One hidden turn or mirror swaps the rows below in pairs. Which row is each named row swapped with?
The rows were stretched afterwards, more along some directions than others.
Gupuv: [ 21 -14 -20   6   3   3   8  -8 -28 -11  -4  -6 -10  10 -10   8  23  15
  -6]
dogo: [ 26 -28   3  18  -2 -10  -1 -19  10   6  -4 -14  10   9 -20  14  -6  -3
 -14]
Fiv: [ 18 -15   6  13  10   2   2 -19   1  13  -7 -13  -7  28   3   8   4   4
 -18]
Fedir: [ 19  -6  18   0 -12 -14   5 -12   8   3 -10  -3  -2   9   0  -3 -12  11
  10]
subib: [ -8  -9  14  -4  -4 -12   5  -5  -1  26   0  -7 -12  23  20  12  -8   0
 -17]
fad: [ 12 -23  12   3 -14 -23   1   9   5  27  15  17   7  -8 -10  15 -12  -1
  -9]
Kifed: [ 27 -21 -37 -12  13   5   8  29 -18   0  -4  11  -7   3 -18  18 -10  15
  -1]
lovo: [-16  -6 -22 -19   6  -3   2  26 -20  21  -4   7 -13  -4  11  18 -25   3
  -9]
rimu: [  8 -17   7 -13  -6 -16  23  -1   7   6  -6  -7   1  -2 -14   3 -29  -2
   5]
Kaso: [-17 -11   7 -11  -5 -10   6   7 -11  28  -1  -1 -12  12  16  14  -9   2
 -17]
Dema: [ 17 -11 -30  -1  13   3  -5  25 -17   8 -12  22 -19  19 -30  17  10  -3
  -4]
Lub: [  3 -23   6 -16   4 -22  31   1  10   8  -6  -5   1  -7  12   1 -41  11
  -7]
pafar: [  9  -3 -22   8   8  12   6   2 -30  -7   0  -2  -5   6  -9   7  18   7
  -1]
Rusal: [ -1   0 -10   4  15   7   8  19  -2 -10   2  10  14 -11 -13  18  -5 -15
   9]
beve: [  8   2  19   3  -9 -13  -4 -18   7   3  -8  -9   3   9  11   8 -12   7
   8]
Debol: [ 16 -50   1  23  -1 -22  12   9 -20  33   8  10  -5  13   2  36 -22   8
 -18]
Sekun: [ 18 -29   7   9 -10 -23   1  -6  -7  13  -1  -3   1 -11 -26  13 -12   1
 -11]
Rup: [  0  -8   2   4   8  -5   2  22   1   8   6  12  13 -21  -1  26 -14 -12
   2]
demir: [ 14  -7 -26   5  14   8  11   5 -22  -9   4   3   3  -4 -19  11  13  -2
   1]
vibog: [  1  -3  12   6   5 -12  -1  14   7   6   6  12  16 -18   1  12 -10   4
   4]
sepa: [ 16  -3 -24  -3  15   2   0  25 -17   9 -13  27 -19  18 -27  11   4   5
  -1]
gop: [ 22 -17   5  15   3  -9   3 -20  10   6  -4  -9   6   7 -16   8 -11  -6
 -11]
gibul: [ -1 -22   5 -14  -6 -20  27   2   7   9  -5 -10   0  -8   7   8 -45  -2
  -1]
Siro: [  2 -15 -32 -19  13   0   6  35 -13  14  -6   6 -12  -2  -1  24 -30   3
  -5]
mula: [ 30 -15 -12   4  13  -4  -4  27 -24   6 -12  11 -26  16 -10  10   1  26
  -4]
Pigon: [-19  -6  -6 -19  -4 -10   1  21  -9  30   1   1 -16   5   9  19 -22 -10
  -9]
nisu: [  0 -21  -9   3 -16 -11   9   5  -4  19  19  -2   3  -6 -43  18  -2 -38
  -2]
Mebu: [  4 -23   7 -14  -3 -23  31  -4  12   4  -5  -9   2  -6  14  -1 -37  11
  -5]
dugek: [ 25 -28   3  16   7  -8   0  -5 -15   6  -9  -6  -5  21  24  24  -3  28
  -9]
gefor: [ 21 -21   3  14  -2  -9  -3 -19   6   3 -10  -9   5   9 -21  11 -11  -3
  -9]
Sezol: [  6 -19 -13   5  -3  -6  -4 -15  -5   7  10  -6  14   1   7  24   7   6
 -28]
zuvid: [  3 -39 -10  13  -4 -11  20  24  -6  31  19  18   3  -6 -32  34 -21 -33
  -8]
Nafif: [  0  -2 -14   0  16   6   3  21  -4  -6   5  11  12 -14 -10  25  -7 -12
   9]
zaren: [  6 -45   1  10  -4 -17  22  15  -3  30  18  12   4  -4 -21  32 -25 -23
 -10]
Zano: [ -2 -17  -6   5 -25  -8   4   1  -7  14  19  -4   4  -4 -37  13   6 -27
  -6]
kel: [ 24 -10 -25   1  18   4  -3  27 -15  10 -16  25 -24  21 -23  10   4  11
  -3]
Dere: [ 10 -16 -34 -19  15   2  13  39 -15   6  -6  14 -12  -5   0  16 -24  11
  -1]
zigo: [  4 -12 -33 -19  13   2   6  34 -17  14  -7   8 -14   0   5  18 -30   8
  -1]
ges: [  3 -18  -4   3  -6  -7   2 -14  -2   4  11 -14  10   3  18  21  -4  13
 -28]
movof: [  4  -6 -23   1  -4  -1 -12  -3  -6   5   3   9   2   9 -33  22  18 -15
 -15]
Lir: [ 44 -34 -26   9   1   1  -4  13 -22   8  -5  13 -12  19  -8  20   5  26
  -8]
las: [ 10 -24  -2  -1   3 -14  18 -17   0   0   3 -14   9  -3  28  10 -15  22
 -25]
gusu: [  6  -6  -5  -1 -20  -6  -5   3  -5  13  14  -4  -3  -3 -33   6   4 -24
  -3]
pog: [ -4  -1  10   2   1 -10   1  12  10   1   9  11  20 -18  -4  18 -14  -8
   4]
Pinof: [  0 -26  10  -4  -4 -21  23 -10   7  10   1 -18   1   0  29   6 -30  18
 -19]
daguv: [ 43 -48 -14  10   0 -11   3  12 -16  21   4  17  -8  15  -1  21   4  28
 -20]
suvom: [ 14 -50  -2  18   5 -13  14  19 -17  33   8  12  -7  10   0  38 -18   2
 -17]
Nekep: [ 14 -45   5  12  -4 -24  21  20  -6  27  13  16  -2   3  -3  32 -24  -8
 -16]

Dere swaps with gibul
rimu swaps with Kifed
las swaps with Pigon
Sekun swaps with mula

